Where one turn sends some rows of the set: a few examples, then the rows asked
q492: [-15   0  -3 -19   5  -1  -4  -5 -11   7   4  -2   1 -17]
q57: [-11   0 -15 -22 -12   5  -7 -14 -11  -5  -4   1  18   7]
q347: [-12  -2  -1 -19   3   2  -2  -2 -12   6   7   5   7 -16]
q442: [-15  -1  21 -14  -8   3  -5 -22 -10  -1  13  -6 -10  -1]
q167: [  1   6  12 -30 -22 -23   8 -15  -3  -9  -7   9  -1   8]
q766: [-17   4  15 -10 -12   6  -8 -19  -7   2  16  -3   3   4]
q308: [ -7 -15  20 -14 -13  11  -4  -7  -8  -4  11   2   1  -2]
q14: [  1  -3   4 -26 -28 -20   4  -5   0  -9 -12   7   5   7]
q730: [-13  -4  -1 -21   6  -1  -3  -4 -11   5   3  -1  -1 -18]
q185: [ -2  -6   2 -37   2   4   2 -20 -13 -11  -3   4   8   5]
q934: [ -4  -5   1 -35 -33 -15 -11  -1   0  -2   2   0   7   5]
q629: [-12   3  -5 -28  -1  -4  -1 -28 -17  -8  -7  -7  -9   2]
q743: [ -2  -8   7 -33 -33 -18  -5  -4  -9  -7  -1   2 -13  -2]
q512: [-14 -12  11  -4 -20   8  -8  -6  -9  -2   7  -5  -4  -3]
q48: [  2  -2   9 -29 -24 -23   7 -10  -2 -10 -12   7  -2   5]
q323: [ -6  10   1 -22 -28 -25   2 -14  -1  -5  -9   3   2   9]
q310: [ -8 -12  22 -21  -5   7  -5 -15  -5  -3  10  -8  -5  -1]
q744: [ -3   5   1 -20 -31 -21   3  -8  -2  -7 -10   8   6   8]
q798: [ -3  -9   0 -22 -11   6   6 -12 -24 -16  -5  15  -2  -2]
q686: [-13   3   1 -20   6   1  -2  -6 -12   7   8   4   6 -15]
q392: [-15  12  -8 -16 -12   1   1 -24 -23  -7   1   9   3   5]
q909: [ -9 -12 -14 -19 -14   2  -4  -9 -16 -11 -14  -5  -3  -1]
q463: [-13   1   1 -17   4   0   0  -6 -16   4   6   5  -3 -19]
q278: [  0   0  16 -37 -29 -16   0 -10 -11  -7   8  14  -3   2]
q204: [-15   1  -2 -14   1   0  -1  -4 -16   5   6   5  -1 -19]
q844: [ -3  10   7 -29 -22 -25   4 -18   0  -5  -7   4   3  11]
q10: [-11   9   4 -31 -31 -23  -8 -16  -8  -1   4  -2 -11   3]
q199: [ -9   8   3 -26 -38 -16  -7  -8  -9  -1   9  11   4   5]
q302: [ -3   4  11 -44 -22 -20  -8 -15  -1  -1   7  -1   1   7]
q500: [-18  -5   8  -8 -16   6 -13 -12  -3   3   9 -11   4   2]

q57 -> q392
q686 -> q463
Where do these go?
q512 -> q500
q934 -> q199
q844 -> q167

Where one turn sends some rows of the set: a few examples, then the rows asked
q285: [ -2   3  16 -11 -10  14   5   0  -1   7 -12   4  10]
q372: [ 15  -5  -3  -6  -1 -10 -11 -11  -4   4  11  11  11]
q687: [ -4  -4  -6 -18   9 -13   0   7   4  13  15  10   5]
q898: [ 3  2 -1 -9  1  0 -2 -7 -9 -4 -6 -4 23]
q698: [ 18  -9   6 -15 -10   5   0  -6  -3   6 -12   8   7]
q667: [ -6 -15 -16  -8  -8  -5  -9  11  -2   6   6   0  -8]
q886: [ -7  -1  14 -12  -8   5   3  12  10  -7  12  -5  -9]
q609: [ -9  -4  12  -9  -8  11   5  13   5 -10   6  -2  -5]
q313: [ 17  -6   0 -12  -7 -13  -9  -9   0   9  12   9   8]
q683: [ -9   0  -9 -20 -16  11  -5 -15  -4  12  -2   1  -7]
q950: [ -3   0   1 -15  10   3  -3   7   8 -14  17   6  -6]
q70: [ -3   1  13 -19 -20   7   3   2   7   6 -10   4  -7]
q806: [-11  -6  -8 -17 -15   9  -5 -16  -9   9   4   3  -6]
q361: [-10   7  -5  -3  -4   2   4   1   5 -13  -7  -6  15]
q6: [ -7   8   4 -19 -16   8  -1   7   5   4   7 -12 -13]
q317: [ 18   3   4 -14 -12   1  -4  -7  -5  15 -10  10   2]
q143: [ -5 -10 -17 -12  -7  -9  -3   3  -8  -2  10   2 -13]
q828: [-2  7 -5 -9 -1 -5 -6 -5 -8 -5 -9 -4 20]
q46: [ -2  -2  -8 -15  15  -8   3   8   2  16  10   7   4]
q265: [-12  14  -3   1  -9  -6   0  -6 -12   8  -4  -7  -3]
q976: [ 19  -3   2  -3   2  -4 -13  -9  -2   5   9  11   9]
q578: [  5  15  -2  -4   3  -8 -14 -15  10   6  11   7  -4]
q432: [-9 -5  0  0 13  1  1  6 -9  0 -8 12  4]
q438: [-5 -6 -6  1  8 -2 10 -1 -5 -4 -6 17  4]
q267: [-13   5 -13  -8  -6  12 -12 -13   7  11   7  -2  -8]
q753: [ 11 -16  -1 -21  -6  -1  -5   4   3   4   0  16  10]
q989: [-10   9  -8   7 -15  -5   3  -6  -2  12  -7  -4   1]
q173: [ 12   6 -12 -12 -14  -7  -9 -12   6  15  11   0   1]
q777: [ -1  -3  15  -8  -8  15   7   9   4 -11   5   2  -7]
q223: [  2  14  -6  -5   4 -11 -13  -7   9   3  16   5  -5]
q973: [ -7   5  -1  -2   1   7   6  -1   4 -13  -2  -8  17]
q349: [ 15  -4   1 -14 -12   4   0  -9  -6  13 -11   9   5]
q187: [  2  16   2   2   7   3  -1 -17   4  -1   9   6   8]
q519: [ -5  -5  -6 -21   4  -3  19   9   2   8   5   8  -2]
q250: [ -1  -2   7 -22 -23   2   4   8   2   6  -9   5  -4]
q679: [ -1  17   5   0   2   9   0   0  14  -3   8  -1 -13]
q804: [  2   9   5  -1  12   9  -5  -2  11 -10  11  -3  -7]
q565: [  4  -3  11 -22 -23  -1   1   8   0   1  -4   6  -5]
q444: [ -5  13   3   1   8  12  -2  -1  10  -5   9  -3 -11]
q739: [  5  10  -2  -3   0 -10 -15  -2  13   0  19   5  -4]
q694: [-17  -2 -11  -5  -8  11 -11 -11   5  10  11   0  -6]
q128: [ -9  -6  -2 -24  -1  -6  14  11   5   5   9   9   0]

q828 -> q806
q432 -> q265
Where do these go?
q267 -> q687
q250 -> q609
q313 -> q698
q565 -> q777
q6 -> q950

Where one turn sends some rows of the set: a few examples, then the rows asked
q374: [  7 -10 -18  -3   0 -21   7  16  10  -6  -1   7  -2 -22]
q147: [ 11  -4 -19   1   2 -19   3  16   2   0  -1   7  -4 -21]
q908: [ -4   4  11  10  29 -22   2  13   5 -18 -11   8  22   1]
q388: [ -2 -11  13   6  23 -19   4  13 -11  -4 -12   8  20  -7]
q170: [ 11   5  -8   2  -2 -20  14   8  -3 -12   3  18  -4  -4]
q787: [ -5  22  -8   0  -1 -18   9   7   5 -11   3  10  11  -3]
q955: [ -8  23 -16   3   7 -20  15  14   5 -12  -1  11   6  -7]
q138: [-13  -5   8   7  30 -24  -4  22   5 -14  -9   7  22 -14]
q378: [ -6 -18   7   2  29 -24  -5  20   2 -12  -7  10  17 -18]
q509: [ -2 -16   9   7  25 -15  -1  15  -6  -1 -12   6  19 -13]
q146: [-12  -1   5  16  29 -16  -6  21   4 -19 -11   8  19 -13]
q93: [  5   8 -14  -4   5 -26  18   8  -7 -10   3  19  -1  -6]
q96: [ -4  19 -10   3  -2 -27  17  13   5 -14  -3   4   8  -8]
q326: [ -4  25 -14  11   5 -26   8  10   3 -17   0  15   6 -16]
q701: [  7 -20   5   3  29 -20  -5  14   5 -13  -9  11  13  -9]
q594: [ -9   2  18  10  26 -25   1  15  -2 -12  -8  12  21  -4]
q207: [ -9  -1  13   4  28 -30   3  17  -4 -18  -7  11  22  -7]
q610: [  9   4  -8  -7  -3 -22  10   3  -5  -8   7  18   3  -5]
q49: [ -2 -19   2  11  28 -16  -8  19   1 -16  -9  13  13 -19]
q645: [  7  -7 -23  -5   8 -17   7  13   4  -5   2  16  -5 -19]
q64: [ -5  11 -21  10   7 -18  -2  16  13 -12  -1  13   4 -28]
q845: [ -6   9 -18   3   1 -18   7  20  19 -10  -5   0   6 -20]
q318: [ -2  12 -20   8   4 -14   2  21  12  -2  -4   0   2 -21]
q402: [  1 -11  17   4  24 -27   1  13  -8  -9  -6  17  15  -7]
q197: [ -8  -8   9  10  25 -14  -1  17  -2  -3 -14   2  23 -12]
q513: [ -3  10 -17   9   2  -8   3  18  19  -9  -1   6   1 -16]
q476: [ -1  25 -12   7   1 -23  12  15   0  -7  -3   4   5  -9]
q18: [ -7   3  12  14  26 -24   3  14  -9 -23  -9  14  19  -4]
q316: [ 13   8 -11   1   0 -27  13  10 -10  -5   1  11  -2  -9]
q395: [ -7  11 -16   1   3  -9  -1  13  19  -5   1   5   8 -16]
q486: [  8   9 -12   4   3 -31  10   6  -7 -16   4  23   0 -16]
q413: [ -7  -2  13   9  24 -17   3  14  -8  -6 -13   4  24  -6]
q81: [-11  -5  13  11  29 -18  -7  19   8  -8  -9   8  20 -14]
q293: [  9   2  -9  -5  -3 -30  18   9  -4 -12   0  12   0 -10]
q652: [ -1 -14  11   0  27 -31   2  15  -8 -15  -5  14  17 -11]
q475: [ -1 -19  11   6  27 -20  -7  18   3  -6  -7  12  15 -15]
q926: [ -8   9 -24   2  10 -13   4  19  16  -6  -2   8   3 -19]
q282: [ -4  -6   4   9  31 -15  -6  18  14 -14 -12   5  20  -9]
q595: [  7  -7 -16  -6   1 -13  -1  10   9  -3   5  13   1 -18]
q186: [  4 -15   9   8  25 -24   0  13 -12 -19  -7  18  12  -9]
q455: [ 10  -7 -16   2   0 -12   4  14   9  -6   2  13  -7 -17]
q824: [ -3  22 -10   9   0 -17  13  12   7 -14   0  10   4  -4]
q25: [  8  -4 -20   4   5 -23   1  11   4 -10   2  20  -3 -27]
q713: [  7  -9  11   4  28 -25   4   9  -4 -17  -9  14  16   1]

q374 -> q293
q509 -> q388
Where do these go?
q652 -> q207
q955 -> q926
q594 -> q81
q610 -> q787
q908 -> q282
q326 -> q64
q147 -> q316
q186 -> q18
q455 -> q170

Where one turn sends some rows of the set: a few examples, then the rows asked
q200: [ -3  15 -11 -13   3  -2  -1  -7  -6 -10  -3 -14   2   4   9]
q325: [  5  10  18  -7   6   5   6 -12   1  11   9   8   1  -6  17]
q495: [  2   1 -27   7  -5   2  -4   5   1  -1   0 -13   8   1  13]
q194: [  6  27 -10   8   8  -1   0   8   7   5   3   1   0 -11  10]
q904: [  2  -2   2 -11   5   3   7  -5   1  -2   3 -28  -2  -1   2]
q868: [ 11  -1   7  11 -10   1  -6  15  -7   4 -17   2  -9  -1  10]
q704: [ 13  16   4  19   5  -1  -3   0   2  -1   6  -2  -6 -11  35]
q181: [  4  -8 -17   8  -7   6   4   8   7   5   1 -23   0  -2   7]
q819: [  7  -8 -18  12  -3   3  -5   9  10  -9  -6 -13  -2  -3  15]
q295: [ 13  -9   5   6   8  -1  -7   6  -3  14  13 -10  13 -10   3]
q962: [ 11   7   2  11   0  -3  -4  -4 -15  14  17  -7  10  -5  29]
q883: [  8   0  23  -6   3   5   2 -10  -1   8   2   9  -2  -4  18]
q62: [  5  -4   3  -6   4   0  -5  -3   2 -20 -12 -15  -7   1  12]
q212: [  5  12  17  -6   2   4   3 -10  -1   6   0  14  -3  -3  21]
q604: [ 12   2  14  16 -10   4   6   5  -8  14   2 -12 -11  -5  27]

q883 -> q212
q495 -> q181
q604 -> q704
Where do these go?
q200 -> q904
q194 -> q295

Where one turn sends some rows of the set: a few examples, then the rows asked
q572: [-10   0   9 -15 -14  -9  -3  -5  11 -19  11  15   7  22   4   7  -7  -5
   6  -6 -19 -12  22 -13  13  17  23  -9  -7   6   8  17  11  14 -13 -14]
q626: [  2 -13   3 -19  -9  -7   3  14  -5   0   7  16  24  13  13  -7   8   1
  -3  -6 -19  -8  -9  -4  24   0   1   3 -10  20  10  -3  11   3 -20  -7]
q256: [  2 -19  10 -14 -11   1   9  10   4  -4  11  11  28  26  -7  -4   3  -7
 -18 -12  -5 -18  22   0  15  14  -1   6   0  27   4  18  -1   0 -13 -19]
q681: [ -7  -8   1  -2 -12  -5  -1   3  17  -6   9   1 -13  24   6   0 -16  11
 -15   1 -19 -22   6 -23  19  11  15  20   5  25  -8  12   2   6 -17 -17]
q825: [-15  -4   4 -10 -14 -17   4   4  23  -7  11  10   2  23  -4   8   0  -8
   6   4 -24 -15  21  -4   8  24  14  -3 -13  10  14  15  -4   9  -1  -5]
q935: [ 18 -20   8 -14 -31  -2  17 -11   3   4   2  -3  -6  19   2  17  -5 -13
  -5  -1 -11 -22   4  -5  29   5  16  10   6  10   1   4   0  14   0 -23]
q166: [ -6 -12  -2  -6 -24  -7  15   0   3  -4   5 -11  16   7   5  11 -10  -5
   8  -2  -6 -30  12 -29  17  13  12 -13   9  15 -11   4   4  10   1 -11]
q564: [ 18  -9  -4 -12 -40  -8  20 -10   9   5   7  -3  -2  20   8   8  -3  -1
   9   1 -15 -22   3  -6  22   6   8  14   3  22   4   5   4   9   4 -27]
q554: [ -1  -6   9  -5  -9   0  12  13   3  -4   6  10  13  13  11  -9   3  -2
 -24  -3 -18 -17  -3  -8  12  -3   1  -2  -4  22   1  11   4   8 -25  -2]
q516: [ -8 -15   1 -14 -28  -4   8   1  12   0  13 -16  18   9   3   7  -4   0
  22   2 -17 -23  12 -10  24   1   9 -17   4  19   0   1   1  -6   3  -2]
q108: [ 13   0   1 -15   1  -6  12  13  20   9  14  -1  -7  38   3   9   8   0
   0   7 -17 -12  16 -13  28   2  -7   8  -4  20   6 -11   4   7  -4 -20]
q454: [  0   0  -1 -14 -16 -19  14  14  12  -7  13 -15  -9  21  11   9   6  13
  -8   1  -8  -8  -1   8  22  23  10  -9  -7  21  -4  12  13  -6   3 -20]
q833: [ 20  -5  16  -3  -2   3  12  10  18  -6  11  -2  -5  38  11   7  -6  -5
  -8  -2 -13 -12  20 -10  20   9   0   3   0  20  13  -6  -4  10 -20 -18]
q113: [  6 -13   5   1 -28  -8  -9   4   6  -4  19 -17  20  21   1   3 -13   2
  -4 -10 -15 -18  27 -26  11  13  13   7   2  17  -3   8  18   3   2  -2]
q628: [ -1 -21  -2 -15 -21 -17  17  12   0  -1   4  -4   4  22   5  12   4  20
  -4 -15  -6  -9   1   3  27  30  15   3   1  16   6   2  18  -3  -6 -18]
q79: [  6 -16  15 -14  14  -7  11   1   7  -2  10   0   4  12  11  10   4   0
 -14  -4  -3  -9  13  -7  24   5   7  13   3  14  -2  12  16 -22   3   0]
q452: [  2  -2   7 -13   0 -19   8  17   3   0  12   7  15  14  12  -3  10  -9
 -16   5 -13 -10 -13  -8  17   7  -2   3 -16  20  -4   0  -2  11  -7  -7]
q697: [ 20  -6  13 -16 -34  -5  11 -13  13  -3  14 -11  -5  22   9  11  -3  -9
   5   3 -14 -16   2   6  28  -3  12   4  -1  18  -1   5  -2   6   4 -22]
q566: [  9 -12   7   5 -20 -15 -18  13   7  -5   8 -20  10  15   1   7  -7 -11
  -3   1 -12 -21  28 -17  17  20   5   6 -10   8  -4  -1   9   9   6  -5]
q85: [ 13   2   0  -9 -18 -22   6  -3  -1  11  24 -10  24   8  23   3  -5  -5
  -5   2 -13  -9   5 -11  18  18  12  -3   5   8   3  12  -7   4   8  -3]
q321: [ -1 -13  13  -7 -18  -6  10   9   5 -14   0 -13  -9  20   7  11   2  13
 -18 -10  -4 -15   8  12  28  16  18  -9   1  11  -3   9  14   1 -17 -15]
q576: [ -1  -5  15 -13  -4 -10   1  10   9  -7  10   3  20  25  -5  -3  14 -11
 -16  -1  -1 -22  21   5  20   8  -8   4 -10  23  -9  10  -5   5  -7 -25]
q251: [  2 -13   6 -13  -2 -18 -14   8  12  -7  11   0 -11  23   8   8 -12  -2
  -4   8 -17  -8  -2 -13  31  24  13  20  -9  17  -4  -1  -6   6  -5 -21]
q191: [ -4 -18   0 -15 -16  -3 -14   5  14  -4  12   3  -5  25   6  -2 -10  15
   8   1 -27 -10   6  -5  34   7  13  18  -1  23   9   1   6  -8 -17 -15]
q718: [  2 -19   7 -13 -17  -8   2   6   4  -7   6 -15  13   4   6  17 -11 -19
  12   5  -9 -18   8 -12  26  18  13 -20  -1   8  -3   0  -6   4   7  -8]
q119: [  4  -7   1 -27  -8  -6  -1  12   2  -4  14  12  28  24  -3  -6  11  -7
  -4  -3  -6 -13  18  -1  23  11  -7   4  -9  27   0  16  10  -3  -2 -31]
q4: [-21  -6   5 -19 -11 -20   1  -5  12  -3  11  15   9  25  -9  11   7   2
  11  -4 -20 -17  20 -11  20  13  20   3  -8   4   3   4  10  14  -3  -8]
q982: [  7 -11   0  -1 -23 -17   1  -1  -6  14   5  -5  23   3  17   1   3   3
   5  -1 -13 -21  18  -1  28  11   6   2   8   0  12  -2  -4   5  -9  -1]
q627: [  8  -5  15  -4   7 -14  11  -3  10 -13  10  -1  10  13  25   0   1   7
   1  -7   2 -12  15  -4  18   9   2  15  -2  21   1   6  14 -20  -4  -7]
q174: [ 18  -9   6 -20  -2   2  13   5   8   2  18   6   5  41   7   9  -4   4
  -2 -11 -14  -5  15 -23  27   5   7   8   6  20  10  -8  12   8 -14 -23]
q100: [  4   5  -1  -9 -18  -5   1  -4  -2  12  12  -9  12   3  16   3   1  -2
 -13   6 -15 -21  18  -9  28  -4  11 -11  12   0  -4  16   6   8  -5  -3]
q702: [  6 -14   1 -12 -22  -9 -21  11   7   2  18 -18  15  18  -4   6  -3  -3
   4   1 -21 -14  26 -16  24   6   8   3  -7  11  -1   4  22  -3  11  -3]
q338: [  8 -11   2  -4   8  -8  12   7   6  -3  -5   5   0   6  17   5   4   1
  -6   1  -1 -18  19  -8  20  14  -4  16   0  15   6  10  19 -19  -2  -8]

q516 -> q166
q79 -> q627
Where do these go?
q119 -> q256
q935 -> q697
q251 -> q191
q554 -> q452
q628 -> q321
q566 -> q702
q572 -> q825
q982 -> q100
q833 -> q108

